Each row is where one point has got to under a steady rotation. How many ticks took it there?
The counts run from 0 to 607.
[-40  -8  -4  16   2 -24 -12  10 -14   0  -7   0   7 -18  -6 -10  15  -1
   0  27 -24  -4  19  -3 -24   2 -14 -10  -6   6  21   0  -5  33   3 -29
 -35  11 -10  19 -31  10   3  -7   0  -3 -19 -18 -24  -9 -33  -8 -24   1
  11   4  -5  22   0   7  27   1] -> 375
[ -1 -30   9   8 -21   7 -31  -8 -39   4  -7   1  -6   3  -2   1   1 -11
 -12  16 -29   7  -8  25  -4   4 -18  23  -4   0   6  10 -23  28   3 -13
 -11  -1 -20  -5  -6   9  -2 -11  24  -4 -12 -34 -20 -29 -14  46  -5 -16
 -13  13  10  27 -21  10  -4   0] -> 473
[ -3 -13 -16  -6 -42   8 -12 -12 -24 -14 -11  16  15  -1   1 -28  15 -17
 -15  14 -32 -13  14   6   0  23  -8   8   6 -21  35  10  11  -6   0 -14
 -23  12   8   7 -35   8 -21   4  25  15 -13 -22   1 -34  -7  33   1  -8
  14   4  18  16 -14   3  -4   2] -> 246
[-27   8  10   1  -9   5  11  -2  -2 -12 -12   6  -4 -22  -4   4  18  -8
   2  22 -24  -6  -6   7 -20  18 -19  15   7 -11   2  -7  12   2   1 -15
 -31  28   4  22 -30 -29  -4 -19  17   0 -18 -25 -40 -29 -25  23  -3   4
  31  10  17  17  -6 -19  14  10] -> 110
[-15 -16 -11   1 -10 -27  -2 -14 -23  -3   8  -4   2 -13   1 -21  21  -2
  -5  15  -5  -8  21 -11 -31  19  -8  20   3   1   8   5  -9   9  -8 -13
 -41   0  -9  27 -23  10 -21   6  22 -26 -22  -3 -25 -15 -12  35 -33  -8
 -11 -11  46   1  -5   6  31  -7] -> 411
[ -1 -25 -19  -5 -52 -11  -6 -19 -27   2  -7  18   6   2  11  -3   5   6
   3  12   3   6  25 -11 -23  -2   3  25   3 -28  36  24 -26  17   2  -7
  -9  -6   5  -2 -29  20 -39 -16  14  -6  17  -2 -16   2  -2  35  -2  -4
 -10   3  24  -1  -8  22   8 -11] -> 384
[  2 -12   3   7 -17 -10  13  -3 -28 -16   5   0  -2 -11 -14  -7  32 -11
 -11   6 -14 -20  22   1 -16  19 -13  18   2  -9  12  15  10 -10  -5  -7
 -32  23 -10  26 -18  -1 -19   1  35 -19 -22 -15 -26 -23 -12  37 -12 -11
  11   4  18  18 -13 -37  27   6] -> 160
[-23   1 -23  -4 -45   2  -1  -1 -14  -4 -11  31  16 -13   3  -6  16   1
   5  14 -22   9  32  -2 -19   1 -14  -8   5 -23  26  10   9   8   8 -12
 -12  10   9  14 -49  -4 -20  -7   1  10  -1 -24 -17 -14 -30  -1  -7   2
  38 -13   0  20  -6  -2  18   8] -> 197
[  0  -9 -27   2 -13 -16 -10 -21 -26   0 -12  -2   2  -4 -12 -20   5  -6
 -12  16 -16 -18   7   5 -22  15 -35  34 -14 -23  31  17   0  -1  14 -12
 -23  19  14  13 -23   6 -32  -1  45   3  -1   7  -9 -15 -12  40  10 -10
   8  17  17  -4  -2  19   0  -8] -> 497
[ -5 -20   1  10 -46  12 -29  -8 -20   5 -14  19   7  -4   3   8  10  -8
  -3  17 -33  11  16   0   1  -6   1  -2   4 -10  29  13 -39  17  -3  -5
   2   1 -12  -6 -41  13 -10 -10  14  -2  -4 -45 -15 -13 -21   4  -9  -7
  -6  10  -5  29 -20  13  28   0] -> 19
[-19 -15 -10   9   2 -11   3   1 -33 -27  -1  -6  -3 -13 -21  -5  31  13
  -5  31 -29  -1  28  26 -32   7 -23  18  -1  -7  21   2  10   9   0 -20
 -36  26   7   6 -13  -1 -17 -15   7  -2  -7  -7 -34 -13 -14  19  14 -11
  26   8  13  10   9 -25  20  12] -> 10
[-20 -11 -19 -17 -39  -8  -4 -16 -16   8 -18   3   7 -14  -3  -2   8  13
   1  30  -4  -2   8   6 -23  14  -4  28  22 -16  27  -4  -9  11   1 -13
 -23   4  17   4 -30  -1 -40 -21   1  13  18  11 -14  -6  -4  32  13   1
  -6  13  46 -15  18  27 -15 -18] -> 180
[-30 -31  12  22   5 -15 -12  11 -32   8 -19 -36  -2 -12 -13   6  15   8
 -14  22 -15 -10  -2   9 -21  11  -2   6  -6  17  37   6   0  45  12 -31
 -30  16 -18   3  -3  30  -4 -17   7   5  -6  10  -5   0 -15  20  -7   1
 -18  35   5   6  12  -5  -2  -7] -> 38
[-27 -25  23   2 -15   1  15   3 -21   3 -12 -19  -6 -25  -9  12  26   0
  -8  13 -34  -4   7  -9  -5  21   7   0  14  27  -1  14  10  16 -23 -12
 -34  14  -1   1 -17   0 -13 -12  18 -21 -16 -14 -14 -21  -8   8 -26  -3
 -13   8  31  10   9 -19  37  15] -> 74
[-40 -27   1  -7 -31  -7  19   4 -18  28 -24  -8  -2 -11 -16  19   6   1
  -2   9 -24  28   4 -12   0   5  19   0  -9  13  10  16  18  51  15 -19
 -16   3   6  -2 -21  -1  -7   2   0  -8   8   8 -24  12 -27  23 -25  -2
  -7  15  -8  22  17 -15  -9   9] -> 403
[-15 -28 -31 -10 -38  -4  -4  -6 -34  -7  -3  11   9  -1  -6 -27  30  -3
  -1  23 -22  20  42   7 -15  -4 -10  -5  -4 -14   9  20  -1   2 -10 -26
 -27   3  18  -2 -24  10 -27   2   3  -4  19 -19 -11 -18 -14  22  -5 -15
  17  -9  16   1   4  -1   7  13] -> 96
[-21  -3 -12 -12 -17 -13 -15  -9 -14  30 -10   1  -5 -20 -25  -9   6 -12
  -3  16  -9  -5 -11  15 -28  13 -39  34  -4 -16   1  10   4  15   7  -7
 -19  13  10  14 -12 -29 -23  -8  29  -2  -9   7 -21 -31 -33  35   1   4
  15   9  24 -11   7  17 -19   0] -> 547
[ -6 -11 -10 -10 -13 -23  28 -11 -17   3 -10  -4  -8  -6 -20 -17  30  -9
  -3  13  -9   6  23  -4 -21   2  -4  13  -6  -6   0   6   3   1  -7 -22
 -40  24  21  18 -26 -29 -21   1   5  -9   9  -6 -38  -8 -19  46  -6 -24
  13   6  19   2  20 -21  22   9] -> 464
[-29 -22 -13 -11 -11 -12   8  -6 -27  14 -23 -21  -3 -16 -35  -5  13  -3
 -10  22 -42   4   6   6  -7  19 -10   6  -3  11   6  23  31  20   0 -22
 -33  22  32 -11  -9  -5 -25   6  10   2   4  21   2 -17 -16  22  -2  -5
   2  18  18  -7  33  -1 -10   6] -> 581
[-16   1  -5 -13 -57  10  -2 -12 -12  11 -15  19   6 -18   4  19   8   7
   8   6   3  -1   6  -6 -28  18 -15  32  27 -29  24   0  -7  12   7  13
  -6   1 -10  17 -30 -13 -36 -31  16   3  -2  -7 -19 -10 -20  17   3  18
  15   4  32  -4  -5   8  -1  -9] -> 80
[ -6   8   1  -2 -26 -11  -3 -11  -8  23 -11   2   6 -19 -15   1   6  -8
  -3  -8  -3 -27   2  -9 -31  28 -25  27  13 -20  30  11   8   9  14  15
  -9  19 -12  25 -25  -9 -23 -11  40  -3 -29   9  -8 -20 -25  22  -3  15
   9  12  22  -1  -5  -3   0 -13] -> 597
[-14 -33   9  16 -22  -1 -13   9 -33  -3  -1   2   1 -11  -2  -2  24  -5
  -6  15 -35   2  28   2 -11  -6  -9 -15  -2  14  16  25 -12  18 -16 -21
 -20  18 -11   2 -20  15 -12 -12  16 -11 -11 -41  -6 -21 -20  -6 -23  -7
   5   6   1  10 -12  -9  44  14] -> 274
[-21  -6  16  14   5 -11   6   2 -10  12 -20 -10  -7 -11  -7  16   9  -2
  -3  21  -5   6  -6   1 -10 -14   1  12  -5   5   7  -7 -18  31   1 -25
 -24  19  -3  21 -27 -17   5 -26  -2   4   7 -26 -50  12 -27  30 -11 -10
   7  27 -11  29   9  -9  11   0] -> 288
[-39 -12  18   7 -16  -5   8  13  -8  13 -12  -6   5 -29 -12   4  20  -6
  -6  10 -29  -4  16 -19 -12  21   3 -14  10  21  12   9  19  27  -3 -11
 -32  16  -5  17 -27  -2  -6   2   9 -13 -28 -10 -10 -14 -29  -6 -38  13
  -1   3   9  17   7 -19  29   8] -> 225
[-26 -16 -37  -3 -25 -16  -3  -5 -24 -10  -9  20  10   5   4 -15  14   4
   8  22 -16  16  31  -3 -21  -9  -9  -5 -14 -29  31   8   3  18  12 -33
 -27   9  14  12 -38  14 -17  -4   0  11  13 -13 -24   1 -25  15  -1  -5
  29   1 -12  13   4   4  10   4] -> 349
[-20 -14 -23  -6 -48  11 -11 -11 -27 -24  -8  25  16 -12   3  -4  23  11
   3  24 -31   5  28  14 -21  15 -11   8  15 -23  19   6   3   2 -12 -10
 -22   6   8   3 -32  11 -24 -10   6  -6  -6 -25 -15 -22  -8   3  -4   1
  12 -10  26  11 -14  -1  22   3] -> 45
[-30   6 -26 -14 -22  -1 -22 -11  -9   5 -13  21  11 -15  -8 -26   4  -2
   0  34 -28   4   9  10 -14  12 -24   7   3 -16  16 -12   3  12   7 -19
 -31   5  24  14 -46 -11 -12  -4   1  10 -10 -13 -18 -30 -27  15  -5   2
  19  -2  16  14   2  25  -9   3] -> 145
[-11   2   2  12 -29 -13 -20  -8  -2  39 -28   3   8 -21 -22  15  -1  -8
 -11  12 -26   1   9   0   0   0   0   3  13   6  38   6 -36  30  -1   7
   0  17   2  -2 -48 -11 -18 -14   3   7  -8 -11  -9   5 -39  -9  -6   0
 -17  24  -6  11  15  21  17 -14] -> 457
[-13 -35   6  -1 -40   5  28  -1 -26   6 -25  -8  -4  -1 -11  25  14   5
  -7   6 -23  25  13 -10   8   1  26  13   2   7   9  35   9  21 -12 -13
 -15   8  12 -18 -14   1 -24  -7  13 -10  26  -3 -24  11  -2  33  -9 -16
 -16  16  12   9  16 -20  18   5] -> 100
[-19 -23  -1  15 -10 -25  13   2 -17  31 -24 -16   1  -3 -22  10   0   0
 -10   9 -26   8   7 -14   3  -1  10   5 -21  12  38  22   6  45  14 -18
 -13  22   2  -4 -24  16 -16   2   7  -2   8  14 -13  20 -27  18 -16  -9
 -12  29 -24  20  20  -4   3  -6] -> 606
[-10 -10  15  -9 -39   8  26   2 -20 -13 -21  -3  -2 -16 -13   9  35  -7
  -6   4 -11  -7  13   1  -5  22   3  13  24  -1   8   3  25   3  -5 -12
 -27  25   0  12 -15 -24 -21 -14   5   6   1 -21 -29 -17  -7  37   1  -7
  19  15  26  10  11 -48   3  11] -> 364
[-11  -4   4  10 -28   3  23   6 -18 -20 -21  -1   5 -10  -8   9  29   5
  -4  12 -19 -16  18   2 -16  12  -3   7  15 -20  46  13  26   3  13 -10
 -14  38  -5  15 -25  -5 -29 -23  15  17   5  -5 -14   0 -11  12  22   5
  28  18   1   7   2 -40  12  -6] -> 163
[-12 -11  -5   6 -32  -1 -23 -11 -22   1   0  10   7 -21   0  -1  12   3
  -4  18 -23 -14  20  -1 -24   6 -15  10  18  -4  23  12 -29   3 -17   1
 -22  -1  -6   4 -35  11 -27 -15  24 -11 -19 -22  -3 -26 -15  -5 -14   8
 -11   0  38  -3 -12  23  39  -9] -> 561
[-14 -36 -18 -16 -58   8 -15 -16 -33   6 -12  12   3  -5   6   3   9   8
   7  21 -14  27  13   9 -16   0   1  19  15  -9  10  17 -18  28  -7  -9
 -10 -20  -3  -9 -15  11 -23 -13   3  -5  11 -16 -15 -11  -5  30  -4   0
 -13  -6  35   3  -7  17  -3   0] -> 586
[ -4  -5  -4 -21 -74   3  -6 -11 -11  32 -18  15   7  -5  -1   1  16 -18
   0  -6   0   7  20 -12 -13  10  -7  13  22 -20  14  14  -9  16   1   3
   0  -4   4   6 -30 -27 -35 -14  13   4  14 -18  -7 -15 -20  31  -5   3
   5   7  24 -11   7   6 -17  -1] -> 282
